One turn sends every row of this set to another row. A few are shown first. Where does it send the rows asked after them?
q278: 19	11	5	-23	-11	-4	1	1	-1	-5	-21	-14	6	-7	-23	-10	-15	-18	-20	-13	-4	-20	-9	27	11	-19	-6	6	1	-13	-9
q651: 13	1	2	-30	-13	4	2	-3	-6	8	-20	-10	18	-3	-35	-15	-8	-15	-11	-14	-1	-11	-5	25	3	-18	-19	7	3	-13	-5
q478: 9	-22	-9	17	3	3	25	-31	-30	11	6	-14	-10	-20	14	-16	6	-17	-4	20	34	-13	-22	-24	-22	0	-25	12	-1	7	-3
q271: 14	1	12	16	26	-15	25	-10	-8	-4	-5	-13	-34	-10	-17	-13	-11	-18	5	9	14	-8	-26	-9	1	-6	-14	-18	25	21	3
q233: 8	-32	5	-4	-13	3	33	4	-24	10	-5	-14	-5	-20	28	-2	4	-32	-14	0	13	10	-17	-13	-12	11	-18	15	5	14	-15
q250: 33	-3	1	19	24	-28	22	-36	-30	-16	5	-16	-15	-14	-2	-10	-2	-16	-6	11	26	-16	-29	-12	4	-3	-18	8	16	-4	4
q559: 1	-3	-3	-32	21	-10	7	-18	-48	-12	-5	-17	-15	-21	-15	0	21	-21	0	-14	34	-18	-8	1	-6	-9	-8	-8	10	-9	-8
q682: 21	16	3	-22	-6	-11	3	-5	-2	-3	-22	-20	8	-12	-26	-13	-22	-12	-9	-14	-8	-4	-14	25	16	-9	-3	2	-3	-12	4
q295: 5	-19	-7	12	1	-4	26	-18	-20	9	-5	-21	-25	-24	13	-9	3	-18	2	18	24	7	-25	-26	-13	11	-16	-15	4	24	1
q468: 11	-19	5	8	3	-3	26	-15	-27	-4	-2	-21	-24	-22	22	2	3	-24	-8	19	28	-3	-26	-29	-5	10	-18	-6	2	14	-10
q390: 5	-31	-2	0	-3	12	20	-5	-33	8	-6	-25	12	-19	24	-6	2	-32	-14	-11	16	9	-16	-15	-22	-6	-14	19	-1	12	-20
q394: 16	9	-5	-16	1	-8	3	-13	-13	10	-13	-14	19	-4	-31	-18	-26	-4	-9	-20	-8	-17	-11	26	0	-20	-8	4	8	-12	0
q341: 22	0	5	16	14	-22	18	-23	-6	6	8	-3	-31	-27	-16	-22	-3	-24	4	20	26	-11	-29	-3	-10	-3	-29	-3	3	1	16
q868: -3	1	-1	-33	16	8	17	-6	-22	-8	-6	-15	-28	-24	-29	-19	27	-15	5	-3	34	-11	-5	3	-7	-9	-15	-5	12	-3	-3
q343: 6	6	-22	-25	11	5	21	-22	-29	-12	0	-25	-20	-14	-9	-14	30	-8	-1	-9	38	-15	-2	11	2	-2	-2	9	19	-12	1
q324: 15	3	-7	-32	-14	-12	-2	-8	-15	6	-20	-23	17	-8	-27	-2	-14	-13	-14	-19	-4	-8	-7	26	5	-12	-8	-6	7	-11	-9
q540: 18	8	-8	-28	-14	-2	3	-10	-9	-6	-26	-28	18	-1	-25	-10	-8	-12	-15	-16	0	-6	-4	23	14	-13	-5	5	5	-13	-9
q491: 20	9	-9	-24	-12	-14	2	-6	-1	5	-17	-20	9	-13	-31	-15	-15	-3	-16	-14	-10	-13	-9	29	4	-14	-2	3	10	-9	-1
q676: 20	6	2	20	16	-25	18	-21	-18	-4	6	-17	-32	-9	13	7	-15	-31	-7	3	22	-22	-26	5	5	2	-4	-12	14	4	1
q734: 0	4	-14	-24	10	-8	3	-25	-32	-1	-8	-12	-15	-30	-17	-17	27	-25	10	-10	39	-9	-7	10	-9	-5	-8	4	-9	-11	13
q142: 24	7	-11	30	17	-10	22	-36	-7	-8	5	-19	-23	-13	-5	-31	-1	-20	-2	18	34	-16	-21	-5	-4	-11	-18	9	6	-1	8
q346: 17	2	6	16	15	-27	14	-22	-4	13	7	-6	-27	-32	-21	-21	-8	-23	8	16	21	-13	-29	1	-16	-2	-23	0	1	6	17
q162: 14	7	-7	-18	-7	-8	-2	-10	-9	6	-18	-14	16	-6	-30	-17	-19	-9	-16	-18	-6	-23	-7	28	-3	-27	-5	3	6	-9	-7
q862: 1	-26	0	-7	-7	12	21	5	-15	10	-6	-35	-4	-32	12	-13	2	-28	-12	-1	13	19	-16	-16	-25	-2	-15	6	-2	19	-22
q556: 4	-29	-12	-1	-10	7	22	-6	-20	19	-6	-26	8	-31	13	-18	6	-22	-4	-6	12	24	-17	-12	-27	3	-14	19	0	18	-4
q742: 8	4	-10	-27	-14	2	2	-5	-6	14	-18	-16	13	1	-28	-10	-13	-13	-11	-19	-3	-11	-3	31	1	-16	-11	-7	11	-8	-6
q936: -1	-25	0	-1	-12	5	28	3	-12	7	-10	-30	-10	-28	17	-17	2	-32	-12	7	15	15	-13	-17	-19	3	-15	4	-4	22	-23
q871: 4	-30	-10	1	-12	-4	28	-8	-21	14	-11	-26	4	-31	10	-23	6	-20	-4	4	11	23	-16	-17	-23	7	-15	16	-1	21	-7
q486: 23	1	-2	19	17	-25	19	-26	-20	-3	11	-15	-33	-11	10	1	-12	-28	-8	6	25	-21	-27	-1	1	-2	-13	-18	18	3	0
q587: 7	-29	-10	-5	-9	13	27	-5	-21	14	7	-33	7	-28	17	-14	5	-18	-18	-2	15	8	-14	-10	-28	-1	-18	28	8	6	-19
q99: 17	15	9	-18	-1	2	4	-2	-4	-6	-21	-13	8	0	-22	-13	-24	-19	-13	-15	-3	-15	-11	24	15	-19	-8	5	-3	-14	-5
q333: 18	11	3	-19	-3	0	7	-6	-8	7	-8	-7	12	0	-22	-12	-25	-13	-14	-18	-3	-24	-11	31	7	-17	-12	10	5	-20	-1
q958: 3	-34	-4	6	-4	6	29	-10	-35	9	-6	-19	9	-12	24	-12	2	-28	-14	-4	17	2	-13	-17	-22	-5	-16	18	5	14	-22
q33: 8	-28	-1	-8	-11	11	29	7	-20	11	-3	-23	-2	-23	26	-1	4	-29	-13	-8	11	17	-19	-10	-13	9	-14	15	8	14	-12
q771: 20	6	0	-19	-9	-4	4	-5	-8	4	-20	-3	15	0	-23	-12	-14	-13	-14	-19	-6	-20	-10	29	8	-19	-7	12	9	-12	2
q866: 7	-22	-9	10	1	-1	29	-22	-19	15	6	-19	-19	-28	3	-19	6	-8	0	24	26	-1	-24	-25	-23	6	-25	0	7	16	0
q835: 6	-30	-14	1	-13	0	31	-12	-23	17	7	-30	4	-28	18	-19	3	-17	-17	5	17	3	-12	-11	-29	3	-17	23	6	9	-20
q979: 16	8	-5	-26	-19	1	-1	-9	-5	2	-21	-18	17	-5	-24	-12	-7	-20	-14	-14	4	-11	-4	29	8	-14	-12	11	-7	-19	-4
q377: -4	4	-15	-27	8	1	14	-10	-28	5	-3	-5	-30	-14	-5	-3	23	-25	8	-18	34	-11	-6	17	-1	2	-3	-13	14	-3	11
q439: 18	11	-3	-19	-10	-11	-2	-5	-4	-4	-31	-17	11	-8	-26	-14	-15	-15	-12	-17	-8	-8	-9	24	11	-18	1	0	0	-5	0
q914: 16	16	-9	-19	-4	-11	2	-11	-2	3	-14	-29	9	-12	-30	-18	-26	-3	-11	-14	-7	-10	-10	27	4	-16	-2	-3	4	-11	-4
q86: 19	9	-10	31	18	-7	23	-35	-5	-2	6	-19	-19	-10	-8	-32	-2	-16	0	15	30	-22	-18	2	-7	-11	-14	18	9	0	9
q367: 17	-3	7	19	24	-13	25	-15	-12	-3	-1	-6	-34	-8	-12	-15	-8	-22	4	10	20	-8	-27	-11	-1	-8	-22	-21	23	16	6
q322: 15	-21	-2	14	3	5	32	-23	-31	-1	1	-13	-14	-12	26	-4	8	-20	-8	17	32	-10	-24	-25	-5	8	-20	13	6	7	-4
q458: 31	-2	10	18	26	-27	21	-33	-31	-17	3	-15	-9	-13	-5	-6	-4	-17	-6	9	23	-23	-28	-9	4	-5	-15	18	14	-5	1

q486 -> q367
q835 -> q958
Now these:
q394 -> q333
q559 -> q377
q556 -> q587
q295 -> q866
q651 -> q979
q676 -> q271
q162 -> q771

One turn sends every row of this set to another row. A few are shown first. Where does it send the rows asked after them?
q18: -19	6	31	-4	4	-13	4	16	5	-25	-7	14	-6	-13	-4	-8	-22	-4	-17	-6	3	-6
q179: 9	13	-7	7	-12	-4	10	-5	14	-14	1	9	-8	-1	-18	22	-37	22	3	-4	7	7
q957: 2	4	-3	7	0	14	14	-8	16	5	7	5	-11	-9	-23	9	-38	21	17	3	-2	7
q49: 1	16	-31	11	7	10	6	22	-5	23	-5	6	9	2	10	-15	2	-10	18	7	-5	-3
q272: 3	4	-37	5	-1	3	-10	8	-5	12	-7	16	2	-8	5	-28	-7	-4	22	-4	6	-8
q80: -31	-5	0	4	-6	7	1	10	5	-6	-2	4	-4	-21	-1	24	21	0	19	-7	3	3
q311: -2	10	-27	12	-3	0	-10	9	-15	7	-1	6	9	-10	-6	-32	-7	17	0	-13	11	-4
q273: 9	-17	0	-6	-7	5	-32	7	15	14	-6	28	8	-29	9	9	-14	0	-10	-2	0	-11
q519: -14	3	22	-15	8	-17	5	7	13	-14	-18	18	-17	-11	-3	-7	-26	-18	0	-8	6	-15
q667: 3	1	-15	-3	8	11	-25	12	21	21	-19	11	7	-8	16	-24	1	-15	-2	1	10	-2
q207: 2	4	-10	-10	26	-5	21	3	6	-25	4	26	15	9	1	4	-19	11	0	4	-20	10
q27: -9	15	23	-16	17	-6	9	18	11	-6	-14	17	-18	6	-1	6	-24	-20	5	6	-5	-13
q76: -23	3	-6	4	-11	-16	12	7	9	-8	-9	15	2	-7	9	36	11	-7	16	-2	2	6
q662: -3	12	-6	-1	19	9	-13	16	13	37	-15	3	14	6	13	-14	7	-7	-8	7	2	1
q756: 2	5	-13	4	-20	3	-7	10	15	-31	-3	17	-11	-9	1	29	-11	-1	14	-3	9	4
q154: 10	4	9	0	9	7	0	14	12	38	-6	1	14	-14	0	23	-10	4	-25	2	-6	-8
q678: -1	2	-19	-21	20	-8	13	4	9	-32	-14	6	2	-5	-3	9	7	-3	-5	-24	6	-5
q56: 7	2	-15	-5	15	1	23	8	15	-40	-1	9	12	-9	1	0	-12	0	-12	-11	-6	9
q366: 7	2	-9	4	4	11	-29	8	15	13	-9	12	12	-10	6	-34	-14	7	-16	-1	11	4
q94: 0	13	0	6	16	9	-17	12	7	28	-6	5	18	4	2	-24	-8	16	-22	5	4	7
q345: -14	18	34	-4	13	-2	8	26	3	-17	-4	13	-7	4	-2	6	-21	-7	-12	8	-8	-4
q954: 5	-11	0	-5	3	3	-7	10	21	34	-12	17	12	-24	16	19	-6	-16	-6	6	-8	-10
q305: -16	11	0	7	-2	-23	28	-8	7	9	-5	7	5	2	-10	29	-16	16	4	-3	0	10
q800: 1	2	-7	8	-12	30	-5	15	16	-22	6	3	-15	-18	-9	18	-10	3	18	1	4	5
q150: -30	-3	4	2	5	-10	19	-13	4	21	-1	7	0	-12	-14	15	-6	18	18	-4	-2	6
q173: -3	22	-21	19	5	8	7	22	-15	17	2	-5	16	0	-1	-19	3	12	-4	-2	0	2
q663: 14	-1	8	-2	-1	9	-25	10	6	19	0	12	10	-19	-7	13	-18	20	-29	-5	3	-9
q506: -6	5	-14	-26	31	-15	10	-1	-1	-16	-9	23	4	14	-4	13	0	7	7	-9	-8	-3

q311 -> q272
q56 -> q678
Now these:
q800 -> q80
q154 -> q663
q662 -> q94
q305 -> q179
q345 -> q18

